In the data rows, zero lies at 7.5, halfway between 7 and 8.
Some points, one per row:
3,9,3,11,11,7,12,5,15,14,9,11,10,13,12,2,9,6,11,2,10,3,13,1
6,9,9,7,7,7,9,5,8,10,7,8,6,8,7,7,3,5,6,4,7,7,6,7
15,8,10,7,3,10,7,11,3,0,7,0,0,4,12,12,5,13,8,15,4,11,4,15
6,9,8,8,8,9,7,6,7,13,6,7,8,10,6,7,5,6,5,4,8,7,6,5
4,11,7,5,10,2,15,12,12,8,12,4,0,10,10,4,0,5,10,0,1,7,9,15
7,8,10,8,6,6,10,7,11,8,6,5,7,7,8,7,3,7,11,5,7,8,9,9
7,8,7,6,9,7,9,8,7,9,9,7,5,8,6,7,4,7,5,3,6,7,7,9
8,8,9,4,9,8,3,6,5,3,8,8,9,3,6,9,13,9,7,10,9,11,5,7
4,12,9,9,7,6,3,5,4,15,7,12,12,5,2,7,0,4,1,0,9,7,0,1
9,7,8,5,7,5,8,9,8,4,8,7,4,6,6,7,7,9,10,6,8,8,9,12
7,0,1,11,8,7,14,1,15,15,6,15,15,13,14,4,15,5,11,9,13,1,15,0
15,0,8,11,1,9,7,9,10,4,7,5,6,11,8,15,13,11,14,15,8,4,15,12
14,0,7,9,3,7,9,9,8,7,7,7,6,8,10,11,11,9,11,15,7,5,11,12
12,7,9,2,7,4,8,13,7,0,11,4,0,4,7,10,3,10,13,6,1,11,7,15
7,12,8,6,8,6,6,6,5,6,7,9,7,5,7,7,8,7,7,8,9,9,4,7
12,3,11,5,5,15,0,4,0,0,2,5,13,1,0,15,15,11,6,15,12,15,0,5
8,7,6,5,8,7,12,12,11,4,10,2,0,9,6,9,1,11,12,5,3,9,13,15
8,8,6,6,8,5,6,8,6,5,8,9,8,4,7,7,11,8,7,8,9,9,6,8
7,11,2,6,9,4,4,11,3,2,7,13,8,3,6,6,14,9,9,12,12,11,1,8
8,6,9,8,9,10,6,6,7,9,7,9,10,8,6,7,9,7,6,7,9,7,7,5
12,5,8,9,6,8,6,8,7,6,6,8,9,7,6,9,9,9,10,10,8,8,7,7
4,10,3,6,11,3,8,8,9,2,10,13,8,5,9,4,14,7,9,8,10,10,4,7
0,11,4,5,13,9,6,3,8,4,7,9,10,9,7,3,15,6,7,7,14,11,6,1
6,6,6,10,8,9,11,6,10,14,6,10,9,11,9,5,7,6,6,6,9,5,11,4
2,12,9,13,8,8,11,4,10,15,6,10,15,9,11,5,0,3,0,3,6,0,10,0
5,14,7,4,8,4,6,8,4,0,9,8,4,2,9,6,7,6,7,8,7,11,2,9
6,11,7,7,9,7,7,8,7,6,8,8,8,7,7,6,8,8,7,7,9,8,8,7
11,3,9,11,6,10,6,10,7,8,7,5,9,10,10,11,10,10,9,15,7,5,10,6
10,5,9,6,7,8,6,7,7,5,7,6,7,7,8,9,9,9,8,10,8,8,8,8
15,0,8,10,1,8,9,9,8,4,6,5,4,8,7,11,9,10,13,15,8,7,11,13
4,11,8,11,8,9,7,8,4,15,7,9,11,11,4,6,0,4,0,0,8,5,0,3
6,10,7,6,8,6,7,5,7,4,7,9,8,5,8,5,10,7,8,7,9,9,7,6
7,9,5,7,10,8,10,7,11,7,8,7,6,11,7,5,10,10,11,7,10,7,12,6
5,11,6,9,8,6,9,6,9,8,7,10,8,8,8,4,7,6,9,6,10,6,8,5
9,4,9,9,7,9,6,6,8,8,6,8,10,9,8,9,10,8,8,11,8,7,10,5
7,9,8,7,7,7,8,7,8,8,7,7,7,8,7,6,5,7,7,6,8,7,9,8
7,6,7,9,8,8,11,5,9,14,8,10,10,9,9,7,7,6,4,6,6,4,9,4
5,10,8,7,7,5,9,7,8,7,8,7,6,7,10,6,4,6,7,5,6,7,8,8
0,12,0,9,9,3,13,3,12,9,6,15,9,7,11,0,10,4,9,3,14,9,6,3
6,11,6,4,13,5,12,15,11,1,12,0,0,14,9,6,0,11,12,2,2,9,12,15
8,8,7,9,7,7,10,7,8,12,7,10,10,8,8,5,6,6,7,5,8,6,7,6
5,14,7,1,8,1,14,13,12,6,10,4,0,8,7,6,0,9,14,0,3,9,11,15
8,6,7,8,7,8,9,6,9,6,7,6,7,8,8,8,10,8,9,10,8,8,10,7
5,8,6,9,10,8,10,5,12,11,8,7,8,12,10,5,11,7,9,6,10,5,12,4
15,4,15,7,0,8,2,11,1,0,7,1,5,0,10,15,1,10,7,15,0,12,0,14
9,7,12,4,8,10,5,4,5,4,7,8,9,3,5,10,11,7,6,9,5,12,4,8
7,9,10,5,8,6,2,6,5,3,7,8,9,3,5,9,10,8,8,10,9,12,5,6
10,3,11,10,8,12,4,5,4,12,6,9,15,7,4,12,10,7,0,10,6,7,5,2
14,10,11,6,5,10,1,11,1,2,7,2,4,4,6,14,3,12,6,13,4,11,3,11
4,11,5,4,7,1,5,6,4,0,9,12,8,0,4,7,10,7,4,8,9,12,2,8
6,11,13,2,11,10,0,5,1,0,8,4,11,1,3,13,15,8,5,14,8,15,4,5
9,5,6,8,7,7,11,8,12,8,8,7,6,9,7,6,7,9,11,8,8,7,12,10
8,8,4,9,8,9,10,7,8,14,7,11,9,11,6,7,8,8,5,6,9,5,9,5
3,12,7,7,9,4,7,7,7,5,8,9,9,4,8,5,7,7,5,8,8,9,7,7
6,14,10,6,10,8,4,7,4,5,8,4,8,4,5,8,5,9,3,7,8,10,2,5
9,8,10,5,13,12,1,6,8,0,7,0,7,8,6,9,15,12,9,15,12,14,6,6
5,10,7,6,9,7,7,6,8,6,7,6,7,8,9,6,10,8,6,9,9,8,10,7
8,8,9,7,8,7,4,8,6,4,7,8,10,4,5,8,9,8,9,8,8,11,5,6
5,7,5,12,11,8,11,9,13,9,7,6,8,11,8,4,8,9,9,9,11,7,12,4
6,10,6,7,9,6,8,10,8,9,9,9,6,8,8,5,5,7,7,4,6,6,7,8
7,8,8,4,7,5,6,5,6,4,8,10,9,1,7,7,11,7,7,8,7,11,4,8
7,7,6,7,7,8,9,6,9,11,7,9,6,10,9,6,8,6,10,5,8,7,8,8
8,9,5,7,10,8,7,9,7,3,7,7,6,9,6,6,11,10,10,9,11,10,6,8
7,6,7,12,7,10,11,13,9,12,9,4,6,13,12,7,2,7,9,7,3,1,10,7
8,6,5,12,6,4,15,12,13,10,9,10,8,9,8,4,4,7,12,4,7,4,9,8
7,8,9,7,7,5,8,9,8,8,9,8,8,5,9,7,3,6,7,4,4,7,7,10
6,10,8,7,8,5,10,8,10,8,9,7,6,8,9,6,3,6,8,3,5,6,10,9
6,9,9,4,8,7,2,5,5,3,7,7,9,3,5,9,11,8,7,10,10,11,6,7
8,4,6,8,6,6,11,8,10,8,9,9,7,8,8,6,8,7,10,6,6,6,10,8
7,3,8,12,6,14,2,3,4,14,5,9,14,10,0,11,13,4,1,12,9,6,3,0
4,6,7,12,9,11,7,4,8,15,5,13,15,13,13,8,8,3,0,6,8,0,12,0
15,0,9,11,1,11,7,11,8,2,7,1,3,14,9,15,10,13,14,15,4,5,15,13
12,4,6,8,5,8,9,9,6,6,8,8,5,9,8,9,9,9,10,11,7,6,9,11
7,9,9,4,9,7,2,5,6,2,7,6,7,4,5,9,11,9,8,11,10,12,7,7
5,10,3,5,9,6,12,6,11,3,6,9,5,7,7,3,14,10,11,9,13,11,8,10
7,2,12,10,9,13,0,8,2,14,7,12,15,3,3,11,9,4,0,6,4,8,0,0
6,10,7,7,8,7,8,6,7,6,8,9,7,7,8,6,9,7,7,7,8,8,8,7
7,7,10,7,8,9,5,6,6,5,7,7,10,6,7,8,10,7,7,9,7,10,7,6
6,3,7,14,7,15,3,5,2,15,5,11,15,11,0,11,10,3,0,10,9,6,0,0
7,1,3,10,8,12,11,1,11,15,5,14,13,15,9,7,14,6,5,8,11,3,13,0
8,5,12,4,6,7,10,8,8,8,10,7,7,6,7,8,2,4,9,0,2,8,5,12
5,6,8,12,12,10,5,7,10,15,6,9,15,11,13,10,8,8,0,12,9,2,14,1
7,8,5,7,8,7,10,6,9,7,7,10,7,8,8,5,11,7,9,7,10,8,9,7
7,11,9,4,8,4,8,10,7,4,10,6,3,5,7,7,2,9,8,4,4,9,9,13
7,12,9,4,8,5,6,7,7,0,8,6,4,4,6,7,5,8,10,7,6,13,6,9
5,6,7,7,7,8,12,6,9,12,8,8,7,11,12,4,4,5,8,2,5,5,9,8
6,8,5,10,9,9,9,8,6,15,7,12,13,9,8,6,5,6,0,2,8,3,6,2
6,9,8,5,6,6,7,4,6,4,6,9,7,4,9,7,10,6,8,9,7,10,5,9
6,10,7,4,8,5,6,6,6,4,8,10,8,4,8,6,11,7,8,7,9,10,5,8
6,8,4,6,8,7,10,5,9,6,7,11,7,8,7,5,13,7,10,7,10,9,8,7
7,6,10,9,8,10,6,5,6,7,8,7,11,6,6,8,9,7,4,9,7,8,7,3
6,10,3,12,8,6,9,7,9,15,7,15,15,7,7,5,5,6,3,2,11,2,9,0
9,0,5,12,7,7,15,9,15,13,10,9,8,13,12,4,10,6,12,6,5,2,13,7
0,11,5,10,13,15,7,5,6,15,6,9,10,15,4,4,11,3,0,4,9,6,7,0
4,13,9,8,7,3,5,7,3,4,9,10,10,0,8,6,4,5,3,6,5,8,3,6
7,11,7,7,7,6,6,7,6,5,7,8,7,5,6,7,7,8,8,7,10,9,6,7
5,7,4,9,9,6,10,6,10,12,8,12,10,9,10,5,10,6,8,5,10,5,10,3
Here are 24 more points, each followed by its number:
8,6,7,7,8,8,9,6,9,8,8,8,8,9,8,6,10,8,9,7,8,7,11,7 0
7,11,14,1,7,6,0,3,2,0,7,7,10,0,4,12,12,8,9,12,7,15,1,6 1
4,14,1,6,9,3,9,6,9,3,6,12,9,5,7,1,14,8,10,6,15,10,2,7 2
7,8,9,7,8,7,6,8,7,10,9,7,8,7,6,7,5,7,5,4,8,7,7,8 3
8,12,11,3,8,6,0,6,3,0,8,8,10,0,3,11,11,9,8,12,7,14,5,7 4
7,9,7,6,8,7,8,7,8,7,8,8,7,8,7,5,8,8,10,6,9,8,9,8 5
4,13,9,8,7,5,5,7,5,5,7,7,8,2,6,8,4,8,4,10,7,10,6,7 6
4,14,12,0,11,3,0,8,1,0,11,7,11,0,2,12,12,11,5,12,8,15,2,7 7
8,8,6,7,8,7,8,8,7,6,7,10,9,6,7,6,11,7,9,8,9,9,7,7 8
15,0,8,10,2,9,8,9,9,5,6,5,7,10,7,12,12,10,14,15,8,6,12,10 9
11,6,10,9,5,10,6,10,5,6,7,3,4,10,6,11,2,9,8,10,5,6,8,10 10
6,10,7,7,8,6,10,7,8,10,8,9,6,8,8,5,5,6,6,3,8,6,6,7 11
10,5,9,4,8,5,10,13,10,4,12,6,1,8,10,8,0,9,14,0,0,7,12,15 12
7,9,8,9,9,9,5,6,6,11,6,8,11,7,8,8,7,7,3,8,8,6,8,3 13
7,4,6,9,7,9,9,3,7,15,6,14,13,9,9,8,9,5,0,6,9,4,10,4 14
9,3,7,13,5,9,13,9,15,13,6,6,8,13,9,7,6,8,13,9,9,3,11,8 15
8,8,5,12,8,9,11,7,9,15,7,12,11,10,7,6,6,7,3,6,8,3,8,2 16
7,6,7,6,8,6,10,8,10,10,8,8,6,8,8,8,5,8,7,6,6,7,11,10 17
5,8,7,7,8,9,9,6,8,13,6,6,6,12,4,7,4,8,5,5,10,7,8,7 18
4,9,3,10,11,8,10,9,12,14,9,13,15,11,12,2,11,5,11,0,11,3,8,0 19
5,12,8,7,9,8,7,9,5,13,8,9,7,9,6,7,1,7,2,2,4,7,6,7 20
1,14,6,7,10,4,7,6,8,5,8,10,8,5,10,4,9,5,6,6,9,8,7,5 21
7,8,9,7,7,7,7,8,7,10,8,7,7,7,6,8,2,7,5,3,5,7,6,9 22
5,9,6,12,12,8,8,9,10,14,9,7,11,10,11,7,6,6,2,7,3,4,11,1 23
Which two of these numbered points are nearest to each point below, ignoring the 2 directions in which the first points spread most? Their numbers follow each, nearest first.
3,11,5,9,11,10,8,6,7,11,7,9,9,11,5,4,10,6,6,5,11,8,7,2 > 5 8
5,6,7,8,9,7,10,9,11,12,9,8,7,10,9,7,5,6,7,5,5,5,12,8 > 17 13
7,12,13,1,9,5,0,2,2,0,8,7,13,0,7,10,13,7,6,9,9,14,0,4 > 1 4
7,6,8,9,8,11,7,6,6,13,6,9,12,8,6,8,8,7,2,7,8,7,8,4 > 17 13
4,15,6,11,11,8,6,13,1,15,9,10,9,12,2,5,0,5,0,0,7,5,0,4 > 20 22
11,4,9,7,3,6,9,9,6,4,7,5,3,7,8,10,5,8,9,12,6,7,9,14 > 14 17
8,7,7,8,8,8,8,7,8,7,7,6,7,10,10,7,10,8,8,10,8,7,10,7 > 0 5
7,3,6,10,14,11,14,14,14,8,10,0,0,15,9,9,4,12,3,13,2,7,15,13 > 23 10
6,10,8,6,8,6,10,9,8,8,9,8,5,8,10,5,5,6,7,4,6,6,8,10 > 11 3
15,0,6,13,1,10,7,12,9,5,7,6,8,13,9,15,14,11,15,15,7,3,15,10 > 9 15
12,3,8,9,5,6,6,10,6,6,8,8,7,6,8,10,7,9,9,11,7,6,11,11 > 14 17
15,0,14,10,0,12,2,14,0,7,9,1,3,8,5,15,1,8,7,15,0,5,5,15 > 10 15
2,14,6,8,8,8,10,8,5,15,7,8,8,11,4,5,0,4,1,0,7,6,1,6 > 20 22
11,7,10,2,4,3,11,12,9,1,11,2,0,3,6,10,0,9,12,4,0,10,6,15 > 22 3
7,4,8,12,7,6,5,7,8,15,8,15,15,5,11,7,9,2,4,4,6,3,7,0 > 12 17
5,11,15,4,7,4,0,3,3,1,7,8,12,0,7,10,7,6,6,11,6,13,1,6 > 1 6
10,5,9,10,5,10,7,7,9,6,5,3,8,9,8,10,8,10,10,13,9,8,9,6 > 15 0
6,13,4,4,8,5,7,7,6,2,6,10,7,4,5,5,13,7,10,8,11,13,2,9 > 2 8
13,2,9,13,6,14,3,7,3,14,4,12,15,6,1,10,9,7,1,9,9,8,1,0 > 16 10
9,1,12,11,10,15,4,2,5,15,7,11,15,8,6,10,11,5,0,6,5,5,4,0 > 12 17
6,14,10,0,11,3,7,15,8,1,12,0,0,8,11,12,0,12,7,7,0,10,13,15 > 23 20
6,10,2,6,9,7,9,7,9,5,6,11,7,9,10,3,15,8,13,8,14,10,6,8 > 2 8
0,14,2,7,10,2,9,6,9,7,8,14,10,4,13,3,11,5,5,7,8,8,6,4 > 21 2
10,7,12,6,6,8,5,8,5,2,7,4,6,4,8,11,4,10,6,11,4,10,7,9 > 13 17
8,3,4,15,7,9,15,11,15,15,9,8,8,15,10,6,5,7,10,7,8,0,13,4 > 15 10
4,11,7,9,8,5,9,9,11,6,7,8,8,6,8,5,4,7,9,6,7,10,8,8 > 6 4
7,8,7,8,9,9,7,8,5,12,8,7,7,10,6,8,6,7,3,6,8,6,6,7 > 3 18
5,10,9,9,11,7,6,11,8,5,9,1,5,8,11,7,1,9,4,7,4,8,8,8 > 23 13
9,9,7,5,7,6,7,7,5,2,7,9,8,3,9,7,12,7,9,11,7,10,6,9 > 8 5
7,11,8,6,9,9,10,8,8,8,7,4,2,11,7,6,2,8,9,5,7,9,7,10 > 18 11
4,9,11,2,8,12,0,2,0,4,6,6,12,0,0,15,15,8,0,15,6,15,3,4 > 17 4
10,5,9,6,6,8,6,6,7,3,7,6,6,6,9,9,10,9,9,12,8,8,8,9 > 0 5
6,7,3,9,9,4,11,7,9,5,7,13,10,6,9,4,15,5,9,8,10,8,4,5 > 8 2
7,8,7,8,8,5,9,8,9,8,9,10,7,8,10,5,5,5,10,2,6,6,7,8 > 11 3
9,3,5,14,9,10,9,10,14,14,5,9,13,12,8,9,8,11,6,11,10,7,10,4 > 15 16
12,7,10,6,8,12,2,10,4,1,7,0,4,9,9,13,12,11,8,15,3,11,9,10 > 23 0
9,7,7,8,8,8,7,7,7,12,8,10,9,9,5,7,8,7,6,4,9,7,6,7 > 3 17
0,13,7,8,8,9,5,8,3,15,9,7,9,11,5,7,0,3,0,0,5,4,4,3 > 20 22
3,12,7,6,8,4,11,9,8,8,9,7,4,6,12,3,1,5,8,1,4,7,6,10 > 11 6
8,11,7,14,9,10,8,11,6,15,7,9,13,11,11,8,2,6,0,5,5,0,6,2 > 23 16
2,15,9,8,8,5,7,9,3,15,8,10,9,6,7,5,0,2,0,0,6,5,0,6 > 20 22
7,10,11,3,9,9,0,7,0,0,8,7,11,0,2,12,11,9,4,13,6,15,4,6 > 4 5
7,9,9,6,7,8,2,6,4,5,6,8,10,5,3,9,10,8,7,10,10,10,4,6 > 5 8
9,7,7,8,8,9,8,7,8,8,8,7,8,10,9,7,10,9,9,9,8,6,10,6 > 0 5
8,7,6,4,10,7,12,9,9,9,12,11,4,10,5,8,3,9,9,0,3,8,10,10 > 12 22
12,8,12,5,5,10,1,9,1,0,8,0,4,2,9,13,6,10,7,13,4,11,3,10 > 13 10
10,4,8,5,6,9,5,8,5,6,7,5,4,9,4,10,7,9,8,9,6,9,9,11 > 17 0
9,8,9,7,7,7,9,9,8,9,9,7,6,8,5,9,2,8,7,4,4,8,9,11 > 22 3
8,7,7,6,7,7,9,9,7,8,9,7,6,8,7,7,5,8,8,4,5,7,9,9 > 3 17
11,7,8,11,5,7,7,8,8,4,6,7,8,5,9,9,7,8,9,12,8,9,6,7 > 16 8
7,8,9,8,7,8,8,7,8,10,7,7,7,9,8,7,4,7,7,4,7,7,8,8 > 3 22
10,8,7,9,7,8,9,10,9,8,7,7,6,10,7,7,6,10,10,8,7,7,9,10 > 16 0
12,6,9,7,5,7,4,10,5,2,6,5,8,3,6,10,7,10,9,12,8,10,4,10 > 16 13
7,9,8,4,6,2,11,10,10,5,8,7,3,4,8,6,2,8,11,2,7,8,7,15 > 11 3
6,12,12,5,8,9,3,5,4,4,6,5,9,1,5,10,4,9,3,9,5,12,3,6 > 6 22
15,0,9,13,0,9,5,10,9,4,5,7,10,8,8,15,15,12,15,15,7,4,15,13 > 9 15
2,11,5,8,10,9,8,4,8,10,7,10,10,10,6,4,11,6,6,5,11,7,8,2 > 5 8
2,14,10,0,10,5,1,5,1,0,7,7,6,0,10,8,12,5,4,10,9,14,1,9 > 21 1
10,6,8,7,5,5,6,6,6,3,6,11,10,2,7,8,13,6,8,11,9,11,2,10 > 8 0
6,12,11,2,7,5,0,5,4,0,7,7,10,0,4,10,11,8,7,10,8,14,4,7 > 4 1
8,11,8,5,10,8,2,7,4,2,8,6,7,5,5,9,10,9,9,10,9,12,5,7 > 5 8
5,11,7,1,9,3,0,6,1,0,10,10,11,0,0,10,15,10,6,14,13,15,0,6 > 7 4
8,7,7,9,7,7,10,10,9,10,8,9,8,9,6,6,3,7,9,3,7,7,8,8 > 3 22
6,9,8,7,8,8,4,6,5,6,7,7,8,6,4,8,9,8,7,10,9,10,6,6 > 5 0
7,9,8,6,7,6,8,7,6,9,8,9,7,7,9,6,5,6,7,4,8,7,6,9 > 11 3
12,5,9,10,6,10,6,10,8,1,6,1,5,8,6,12,7,13,11,15,6,10,8,8 > 15 10
0,15,6,9,8,4,8,9,4,15,7,11,11,6,2,5,0,4,0,0,8,6,0,4 > 20 22
11,6,10,8,4,9,6,9,6,5,5,4,8,4,6,13,5,10,7,14,5,10,5,9 > 16 10
7,9,10,6,6,6,3,3,4,2,7,10,12,0,6,9,10,5,7,8,4,13,2,4 > 1 4
7,9,8,9,10,9,8,13,10,9,8,2,5,12,6,8,1,10,7,4,6,7,8,10 > 18 3
15,0,9,10,0,10,7,8,8,2,7,4,5,9,10,15,14,10,15,15,5,4,14,13 > 9 15
4,9,5,9,10,9,7,7,8,10,7,9,10,10,4,4,10,6,6,5,11,8,6,2 > 5 8
4,9,7,7,8,10,8,4,6,15,7,9,8,13,5,6,5,3,2,0,11,3,4,4 > 18 11
2,15,7,8,6,1,7,8,7,3,7,10,11,0,6,7,4,6,5,8,8,10,2,7 > 6 21
7,8,5,3,7,5,5,7,4,0,7,11,7,2,8,8,15,7,9,11,9,12,4,10 > 8 5
10,4,6,15,9,12,3,14,11,6,7,3,11,11,7,8,10,13,9,14,13,6,10,1 > 15 9
15,0,6,15,0,8,12,8,11,6,6,6,7,12,11,15,13,10,15,15,5,0,15,12 > 9 15
7,13,15,4,10,7,0,11,1,0,8,2,15,0,0,15,6,13,5,14,5,15,0,7 > 6 7
6,10,2,7,7,6,9,6,7,5,5,14,9,7,6,4,15,8,10,8,14,10,5,7 > 2 8
9,11,14,0,7,5,0,3,1,0,8,8,11,0,2,14,15,10,8,15,8,15,1,9 > 1 4
15,10,13,7,2,7,0,15,0,0,10,0,2,0,9,15,0,11,2,15,0,11,0,13 > 23 10
7,11,13,0,8,8,0,1,0,0,7,8,13,0,1,14,15,10,9,14,11,15,2,6 > 1 4
4,10,8,4,8,6,9,4,8,6,7,9,8,5,10,5,11,6,9,6,9,9,7,8 > 1 5
5,12,13,11,8,8,4,7,4,6,6,6,14,1,0,9,1,5,1,7,4,12,0,1 > 6 22
7,7,5,10,7,7,11,2,11,15,6,14,12,9,10,6,7,6,4,4,9,3,10,3 > 14 17
7,9,5,8,8,6,8,8,9,5,7,10,9,6,7,4,11,8,11,7,12,9,6,7 > 8 5
15,0,8,11,0,10,8,8,10,4,5,4,6,12,10,15,15,13,15,15,10,1,15,15 > 9 15
13,0,7,10,3,9,9,7,10,8,6,7,8,10,8,11,12,9,11,15,7,5,14,9 > 9 15
1,15,8,10,8,9,6,9,0,15,7,9,8,12,2,5,0,1,0,0,9,3,0,4 > 20 22
3,12,2,6,9,8,12,5,8,5,5,10,5,10,10,3,15,6,12,8,10,10,7,8 > 2 8
9,3,2,13,9,10,11,7,9,15,8,15,15,12,9,7,12,4,1,4,6,1,8,0 > 16 14
15,3,14,7,0,13,3,12,1,1,3,0,0,7,0,15,0,12,12,12,4,12,5,15 > 10 15
7,4,6,12,8,8,12,12,10,9,9,5,6,10,11,5,2,8,9,7,5,5,7,8 > 16 10
6,10,9,8,7,6,7,6,6,11,7,9,8,7,6,7,2,5,5,2,7,7,4,6 > 22 11
7,8,7,5,8,5,12,9,9,11,10,10,6,8,8,6,2,8,6,0,4,6,8,11 > 22 3
5,7,8,11,10,11,8,5,11,15,7,7,10,13,9,7,7,6,4,7,7,3,14,2 > 13 17
10,7,6,9,9,11,11,5,8,15,6,11,11,12,8,7,8,8,3,5,9,2,10,4 > 16 14
7,13,9,1,5,0,10,11,6,0,11,3,0,0,5,8,0,10,9,2,0,14,7,15 > 6 20
7,9,9,7,9,7,10,7,8,10,8,7,6,9,7,6,4,7,6,3,6,7,9,9 > 3 22
1,15,8,9,8,4,11,10,8,15,7,10,7,7,3,5,0,5,2,0,6,8,2,8 > 20 22
11,3,12,6,3,7,3,11,3,1,8,0,2,6,5,14,2,9,8,12,3,8,7,13 > 10 13
8,9,7,10,7,9,8,6,6,15,6,12,12,8,7,6,4,5,2,2,8,4,6,4 > 22 3
15,0,9,12,0,10,8,9,7,6,6,7,8,10,8,15,12,9,14,15,5,4,12,11 > 9 15
15,5,9,7,4,6,4,10,2,1,8,6,7,1,9,11,8,10,7,14,6,9,4,11 > 16 14
8,6,7,7,9,8,12,8,12,9,9,6,5,13,10,6,8,8,11,5,7,5,13,9 > 0 5
11,0,10,13,8,15,4,2,1,15,5,14,15,8,0,10,12,3,0,4,6,6,0,0 > 12 22
15,0,8,11,2,9,7,11,8,7,6,7,8,9,7,14,11,11,12,15,7,5,13,11 > 9 15
15,0,8,11,0,12,9,11,6,5,7,3,5,13,9,15,13,9,15,15,4,3,13,12 > 9 15
5,6,7,9,8,9,8,7,5,15,8,11,11,12,4,7,5,3,1,1,8,3,2,4 > 22 3
15,6,12,6,1,12,4,10,1,0,6,0,1,5,7,15,5,13,9,15,2,12,4,15 > 10 16
8,11,10,6,9,6,0,8,5,1,7,6,10,1,3,10,8,11,7,11,10,13,4,7 > 4 5
5,13,6,9,7,5,10,6,9,4,5,11,8,4,9,4,10,6,11,8,10,11,2,7 > 2 21
11,7,10,8,5,7,6,9,6,4,6,5,7,4,8,9,6,9,8,11,7,9,5,9 > 16 13
5,11,8,6,8,7,10,7,9,8,7,6,4,9,9,5,4,6,8,3,7,7,9,9 > 11 3
3,7,5,5,9,6,14,4,14,9,8,11,7,10,15,3,13,5,12,2,8,7,8,6 > 1 8
15,0,8,10,1,9,4,12,5,3,8,5,7,9,8,15,12,11,13,15,6,4,14,12 > 9 15
9,5,10,7,3,6,5,6,5,3,7,7,10,1,10,10,6,5,6,10,3,9,5,8 > 14 13
7,5,5,10,6,9,9,2,6,15,7,15,15,9,12,7,9,2,0,0,8,0,4,0 > 14 11
9,6,8,9,9,12,6,6,3,15,6,12,13,9,4,9,4,6,0,1,7,5,3,3 > 22 20
10,5,8,5,7,7,9,11,8,3,9,4,1,7,6,8,5,10,11,7,5,9,10,15 > 17 0
14,0,8,10,1,7,10,8,9,5,7,6,6,9,11,11,11,8,13,15,7,4,12,12 > 9 15
6,9,5,8,8,6,10,7,9,8,7,10,8,8,9,5,10,5,8,7,8,6,8,6 > 8 5
10,8,9,1,7,4,8,11,7,0,11,1,0,5,6,9,4,11,12,7,3,10,12,15 > 17 3
8,7,7,8,8,7,8,7,8,11,8,11,11,8,8,7,8,6,6,6,8,5,9,5 > 17 13
2,10,10,4,10,7,12,6,11,9,9,2,2,11,7,6,0,8,5,1,5,7,10,11 > 18 22
8,9,9,7,8,7,6,7,6,5,7,8,8,5,6,6,8,8,7,8,9,9,6,8 > 5 8
9,6,8,9,7,7,10,9,10,8,8,6,7,8,7,6,5,8,10,7,7,7,9,9 > 16 0
15,0,8,11,2,10,7,11,9,6,6,4,7,10,9,14,10,12,13,15,7,4,14,12 > 9 15
6,9,8,8,7,6,9,8,10,10,9,7,6,8,11,7,4,6,8,6,5,5,9,8 > 13 3
15,0,10,14,0,9,9,8,10,7,6,5,11,9,8,15,12,9,14,15,5,1,14,10 > 9 15
4,9,7,13,6,5,14,8,12,14,8,9,9,10,10,5,0,5,8,3,5,3,11,4 > 6 13
7,8,6,5,8,2,10,12,9,4,10,8,1,6,8,6,4,8,11,4,6,7,8,14 > 11 3
11,0,2,11,5,9,15,8,15,15,10,11,10,15,14,6,15,7,13,8,8,0,15,6 > 9 15
2,13,5,4,9,4,6,7,6,2,9,11,7,4,11,5,14,6,8,9,8,10,6,8 > 21 4
4,15,6,1,9,4,15,15,12,5,10,1,0,12,7,6,0,11,13,0,4,9,11,15 > 18 11
15,0,9,12,4,11,7,10,10,4,7,1,5,12,9,14,10,12,12,15,6,6,15,10 > 9 15
4,13,8,2,8,5,4,5,1,0,7,9,6,2,10,7,10,5,6,8,8,11,3,9 > 21 11
15,0,8,12,0,7,11,9,9,8,5,8,8,7,9,13,9,9,12,15,6,5,11,13 > 9 15
8,8,10,8,10,9,4,8,4,8,8,8,11,5,5,8,7,8,3,6,6,9,4,4 > 3 22
8,9,5,8,8,7,7,9,6,5,8,9,7,7,7,6,10,8,8,9,8,9,7,7 > 8 5
1,15,6,2,7,0,8,3,6,0,8,9,4,0,8,5,7,6,7,7,8,13,5,8 > 21 1
7,8,7,9,9,6,11,11,11,9,10,6,6,9,9,7,4,9,9,7,6,5,11,9 > 13 16
2,15,7,3,9,3,6,5,5,6,8,14,12,2,11,6,14,3,6,5,8,9,4,6 > 21 1
3,15,8,4,7,3,4,4,3,4,7,11,8,0,7,6,8,5,5,6,10,10,2,7 > 21 11
6,13,10,0,10,3,0,5,4,0,8,8,10,0,5,10,14,10,8,11,12,15,2,7 > 7 4
0,13,7,5,11,8,5,3,7,4,7,11,11,6,7,4,15,6,6,6,13,11,5,2 > 21 2
9,3,5,8,8,9,12,9,11,9,9,7,5,12,9,7,9,8,11,7,7,5,11,8 > 0 8
8,6,7,7,7,7,7,8,7,9,8,10,10,7,8,8,9,6,7,6,7,7,8,7 > 17 8
7,3,8,15,6,13,9,9,11,15,10,6,8,15,14,7,4,3,7,6,6,0,8,1 > 10 15
13,0,8,10,4,8,7,9,8,6,7,7,7,8,8,12,10,9,10,14,7,5,11,9 > 9 15
11,3,6,11,2,8,8,15,3,3,8,3,2,9,4,11,2,9,8,12,7,6,6,14 > 10 16
11,5,9,6,5,10,6,9,5,6,7,4,3,10,6,11,6,8,9,10,5,8,9,12 > 10 17
4,12,8,8,9,8,7,8,4,14,8,7,8,10,7,7,1,5,1,3,6,5,5,6 > 20 22
7,7,8,5,8,6,8,8,8,5,9,6,4,7,8,7,5,8,9,6,6,8,9,11 > 17 5
11,1,5,12,5,13,9,4,9,15,2,15,15,12,7,9,10,6,4,6,10,3,9,3 > 14 15
